In the rows, 128 means zero.
Rotation paths and how fast each direction turns (degrees a step)
Each turn is a multiple of 5 degrees from 10 to 175, or 0.
Each row of a path follows its step; steps can be skipped.
Path 1:
step 0: [113 128 140 131 116 130 129 126 132 124 126 114 134 129 124 131 118 128
 133 133 118 131 120 125 129 133 129 126 125 116 141 128 134 134 122 128
 128 124 128 136 121 121 126 128 127 131 133 120 135 134 129 132 122 136
 129 140 117 116 138 129 127 130]
step 6: [124 127 132 127 120 133 133 131 125 126 126 126 128 141 117 128 128 133
 133 115 137 130 132 124 128 130 115 116 127 119 122 125 122 135 126 126
 124 133 133 116 129 126 114 128 130 129 129 127 125 124 130 130 119 116
 128 122 116 126 131 116 123 143]
step 11: [129 126 132 129 125 128 125 128 136 119 125 124 136 128 133 129 137 127
 117 120 130 130 130 109 137 127 142 119 120 121 129 122 130 126 127 135
 138 129 135 121 126 130 125 125 124 127 134 124 141 124 121 129 136 135
 128 130 139 142 124 121 136 120]
step 16: [124 132 122 127 125 125 120 131 132 125 128 135 129 135 133 122 130 118
 126 127 129 131 131 132 123 127 129 142 133 128 124 127 133 120 138 142
 133 121 128 148 132 117 115 127 124 134 120 131 123 129 136 130 137 129
 115 130 127 125 127 129 121 115]
step 20: [132 124 124 130 131 123 130 130 119 117 123 121 138 120 137 123 139 122
 126 125 132 130 126 117 133 129 135 125 131 114 140 130 130 118 132 134
 129 129 131 133 124 119 121 115 118 134 127 121 128 127 130 130 126 130
 119 128 129 143 135 138 135 132]
step 37: [112 126 128 127 126 132 134 131 126 125 125 137 126 130 128 132 139 136
 127 128 135 136 141 118 126 123 109 137 130 124 118 128 127 120 127 131
 138 128 127 141 132 130 117 127 129 125 124 133 135 129 131 133 117 135
 134 119 133 128 124 121 126 125]
step 38: [127 141 141 132 113 126 124 132 135 128 128 128 135 138 129 125 140 120
 133 117 142 125 132 120 131 124 135 121 133 123 124 126 130 132 128 128
 126 133 131 119 129 125 117 131 128 135 127 119 120 141 126 127 121 128
 135 141 133 132 129 131 130 134]
step 40: [120 118 130 126 127 138 123 119 123 118 121 135 137 121 131 130 127 136
 134 132 129 132 119 128 127 134 121 131 126 122 128 136 126 138 134 125
 126 129 142 137 129 125 121 124 129 124 135 129 135 112 135 127 134 139
 125 130 115 121 141 127 124 128]
step 42: [120 130 122 134 117 130 129 128 128 130 139 126 123 129 126 121 124 130
 111 121 121 128 128 133 136 127 142 128 123 115 117 121 123 118 134 128
 132 133 117 122 124 130 125 127 131 137 138 116 125 139 131 127 130 124
 135 132 120 129 126 122 133 118]
[128 127 127 129 128 130 131 129 131 128 128 129 127 125 127 126 129 129
 131 128 132 129 127 128 129 127 127 129 128 129 126 130 130 126 127 126
 131 126 124 123 128 127 126 132 128 127 128 126 127 130 130 127 127 128
 129 128 125 129 126 129 128 127]
90
[129 128 126 130 129 132 127 128 127 130 128 126 125 130 131 128 128 131
 129 127 130 127 129 128 129 130 129 129 129 128 128 128 125 124 129 128
 127 123 130 129 129 126 126 127 129 129 125 129 128 128 129 128 128 126
 130 129 127 127 130 128 131 127]
170
[131 129 127 127 127 126 127 129 130 129 127 126 127 127 129 132 127 126
 128 127 130 128 133 128 127 131 124 129 131 129 125 127 129 129 126 129
 126 128 126 130 130 127 126 128 129 127 129 128 127 126 127 127 128 125
 128 128 127 128 125 128 125 127]
35
[129 127 126 129 129 129 127 129 128 125 129 131 131 128 129 131 129 128
 129 128 129 128 127 131 127 127 127 129 130 126 127 127 126 129 125 132
 129 126 129 126 131 130 129 126 129 130 126 128 128 130 129 129 125 129
 128 132 128 128 129 127 126 131]
35
[129 133 127 125 130 130 128 128 130 125 127 129 130 130 129 127 125 125
 129 128 130 129 126 129 129 127 128 126 125 131 128 127 127 128 126 128
 128 127 129 128 129 127 128 125 128 127 129 127 124 126 129 126 130 130
 128 128 129 126 128 131 128 126]
80
[129 129 130 128 125 128 131 127 128 129 126 128 126 129 128 129 130 127
 128 124 128 128 125 129 126 128 129 130 131 129 129 127 129 129 130 131
 125 128 127 125 127 129 130 128 130 129 126 131 126 128 128 129 128 129
 129 126 126 126 125 131 130 128]
125
Path 2:
step 2: [129 143 134 126 124 121 130 110 119 127 127 135 131 129 128 129 117 141
 118 117 130 128 139 127 123 125 122 123 116 124 132 126 131 121 123 133
 125 127 129 118 134 130 117 132 128 129 122 123 139 124 130 131 132 116
 135 139 131 127 123 122 128 137]
step 4: [129 129 133 126 135 130 122 121 128 121 132 131 130 127 119 134 123 119
 140 133 127 135 141 121 125 130 140 126 116 120 127 129 127 131 132 128
 123 143 127 120 142 133 128 133 135 134 129 136 135 130 132 136 131 113
 133 129 130 135 128 111 126 132]
step 14: [122 132 129 133 118 122 128 117 108 122 136 134 124 133 135 125 119 141
 129 123 123 129 132 136 129 140 121 116 125 125 133 132 131 120 124 122
 129 132 140 127 129 120 124 127 134 134 126 125 133 121 137 128 121 124
 132 136 130 125 129 117 126 116]
step 19: [127 129 121 130 126 113 124 114 119 136 124 127 128 125 122 121 126 132
 118 120 123 136 121 122 118 125 135 114 120 125 131 135 126 118 124 131
 122 138 123 127 139 116 135 136 130 131 143 135 135 127 133 137 123 124
 129 124 126 124 129 123 129 132]
step 25: [122 130 129 123 136 134 125 109 110 127 125 125 129 127 124 119 132 120
 122 112 131 134 134 127 120 123 130 125 125 120 123 132 131 116 133 130
 116 131 123 124 123 125 127 127 136 139 135 124 127 120 137 130 124 128
 139 128 123 122 122 117 124 126]
step 32: [120 124 133 125 128 126 124 122 110 125 147 122 129 138 132 124 129 118
 135 119 126 132 131 127 125 141 134 120 120 116 129 130 132 117 136 126
 121 134 132 129 131 134 130 128 121 130 125 126 133 129 134 140 123 128
 132 131 117 128 133 116 130 121]
step 33: [128 134 124 126 127 122 112 123 112 135 124 119 133 128 131 130 120 137
 135 121 120 130 126 124 132 142 135 123 119 127 135 135 127 134 135 129
 113 130 122 127 132 131 124 132 135 127 128 126 147 134 131 127 136 123
 124 128 132 122 134 120 123 123]
step 42: [132 128 131 128 123 121 117 105 122 129 120 130 137 124 128 135 122 131
 129 125 123 122 134 126 129 129 120 126 127 124 126 134 133 126 125 128
 123 126 127 126 130 125 125 137 147 130 127 133 144 119 128 132 129 114
 130 125 138 124 128 112 126 129]
step 45: [117 140 115 129 124 128 117 121 112 121 126 135 126 122 124 127 123 130
 128 116 133 131 129 129 125 130 133 124 124 136 132 136 127 121 138 125
 117 137 132 119 140 135 136 132 132 132 131 134 139 127 126 129 133 130
 129 125 127 118 129 129 114 133]
[128 128 126 127 128 127 128 128 125 130 130 128 128 126 127 126 127 134
 126 127 127 125 126 126 131 129 130 127 126 128 127 126 125 127 128 129
 128 127 129 130 126 129 128 126 127 127 130 130 127 129 128 127 130 131
 130 130 127 128 128 127 127 126]
55
[127 131 125 127 127 127 127 129 132 127 128 128 130 129 124 127 125 126
 127 130 127 129 128 129 129 130 128 130 129 126 130 126 129 129 130 127
 127 128 128 128 126 127 127 130 130 128 127 132 125 130 128 127 129 128
 131 125 131 129 129 128 129 127]
60
[130 129 126 127 129 131 129 127 128 129 130 123 129 128 131 130 126 128
 125 126 129 126 130 128 129 128 128 130 125 127 127 129 128 128 130 125
 130 129 129 129 132 129 126 128 130 124 127 128 127 129 126 127 126 128
 126 128 127 131 129 127 128 131]
10
[131 130 128 128 128 131 124 124 129 129 127 127 129 128 129 127 132 130
 127 126 130 131 127 127 127 126 129 127 128 128 130 128 125 130 128 127
 128 130 129 128 127 126 127 128 131 130 128 131 130 128 127 129 131 128
 128 129 130 128 126 131 128 128]
125
[127 129 129 127 127 126 126 128 129 127 127 129 128 128 131 130 128 127
 130 127 129 128 127 130 133 128 129 126 128 128 124 127 128 127 127 126
 128 128 129 124 128 128 127 130 126 127 130 131 128 125 129 130 130 128
 127 128 128 130 129 129 126 126]
115
Path 3:
step 3: [130 133 134 137 133 132 124 125 127 127 120 128 125 124 128 128 120 123
 123 117 133 133 133 130 126 140 114 136 136 124 129 129 131 134 123 127
 132 110 129 136 121 128 124 131 136 133 120 122 132 124 131 116 121 115
 129 133 145 134 130 129 112 131]
step 4: [125 127 128 132 131 135 132 118 126 133 122 126 131 119 136 134 122 117
 128 126 130 125 133 128 139 135 138 143 120 123 132 123 129 120 138 127
 118 134 126 119 141 119 122 136 137 124 127 131 130 125 141 133 123 120
 140 131 130 133 131 140 118 129]
step 7: [130 143 126 133 133 142 124 124 124 121 125 123 117 131 129 119 136 118
 132 131 137 124 129 133 125 124 125 117 141 124 129 123 121 123 131 131
 133 137 130 138 120 131 127 117 128 127 131 115 140 128 134 133 129 138
 118 135 136 118 118 131 130 130]
step 9: [133 120 127 126 119 121 123 119 129 133 140 125 127 134 127 129 130 124
 138 132 122 133 134 121 127 130 131 134 124 130 142 128 143 133 132 122
 138 134 119 134 124 121 117 142 125 129 134 128 117 132 124 128 124 129
 127 111 128 145 126 129 126 135]
step 13: [116 123 130 116 127 120 123 130 132 142 121 138 131 128 133 120 135 120
 137 134 131 133 124 134 133 134 132 120 133 132 137 137 121 144 128 130
 133 132 136 119 124 124 130 125 128 126 125 121 122 129 136 131 121 138
 140 127 119 130 127 116 130 118]
step 31: [123 120 122 117 135 122 126 133 135 138 123 141 137 128 121 121 133 135
 122 129 131 115 131 117 126 132 131 143 126 133 144 123 142 132 132 128
 124 130 132 127 125 130 125 129 126 137 120 122 128 124 129 134 133 134
 141 128 121 125 126 122 132 141]
step 34: [135 122 139 141 123 135 129 130 126 109 133 131 127 137 136 132 122 128
 124 132 132 129 123 130 133 125 123 117 125 132 128 123 132 127 126 137
 129 122 121 136 133 141 122 128 138 130 133 112 118 122 116 134 122 117
 137 127 123 126 126 131 120 133]
step 41: [127 127 127 129 125 129 117 134 127 133 129 117 125 134 129 129 132 127
 133 129 113 125 133 135 119 127 127 130 129 111 118 130 130 132 130 115
 125 122 122 127 126 121 132 123 117 130 139 134 120 136 109 136 128 129
 117 126 118 138 139 130 124 130]
step 42: [129 118 126 131 139 121 124 131 135 128 132 135 124 123 115 135 128 134
 130 128 129 137 131 128 124 130 125 129 118 119 116 139 131 124 132 114
 127 126 130 139 124 138 135 135 127 127 126 126 137 137 138 120 123 125
 120 119 112 127 133 124 123 141]
[127 130 130 128 128 125 129 129 128 128 130 127 129 128 127 126 128 128
 129 126 128 127 126 126 129 128 130 128 127 127 126 126 129 128 126 124
 130 130 131 130 129 130 128 129 129 127 126 129 127 128 128 131 132 128
 125 127 126 130 131 129 129 125]
80
[132 126 128 128 128 129 127 132 128 128 130 128 126 126 129 128 126 127
 128 126 130 128 126 128 128 127 128 130 125 130 129 125 130 128 127 126
 128 131 129 130 126 129 126 129 129 130 130 127 130 127 129 127 129 128
 130 125 128 127 125 129 125 131]
130
[128 128 129 126 127 125 130 128 129 128 129 129 129 126 128 127 125 131
 125 130 127 125 125 127 128 126 126 125 128 127 129 128 129 131 128 127
 131 132 127 126 129 127 127 127 128 128 126 127 125 127 127 128 126 125
 129 130 128 125 126 127 128 127]
20
[128 127 127 124 130 129 127 125 126 131 127 127 129 129 128 129 127 129
 130 128 130 129 127 130 126 130 128 129 126 127 134 128 128 131 127 127
 125 129 128 126 130 128 128 127 130 130 128 130 126 127 127 129 127 129
 126 126 127 129 130 132 130 128]
80
[126 127 127 129 128 129 128 131 130 130 124 128 128 124 126 127 129 128
 126 129 127 131 127 130 127 129 129 132 128 128 128 130 130 131 126 128
 127 127 125 130 126 128 130 127 131 128 129 129 126 130 129 128 131 127
 128 129 125 127 128 128 128 126]
25
[129 126 130 124 127 128 123 127 129 128 128 128 126 127 129 124 127 126
 129 129 128 126 128 127 129 130 127 128 128 128 128 127 129 124 128 129
 127 128 126 128 127 128 127 126 126 128 126 129 127 128 129 127 133 130
 127 129 129 125 127 129 133 129]
45
[130 129 127 125 128 128 131 128 132 128 126 129 128 130 127 126 128 130
 127 128 127 128 128 131 125 128 131 130 124 128 126 130 125 127 127 127
 128 129 129 130 127 128 129 127 126 128 126 127 128 125 128 128 126 131
 125 129 129 125 128 128 128 131]
70
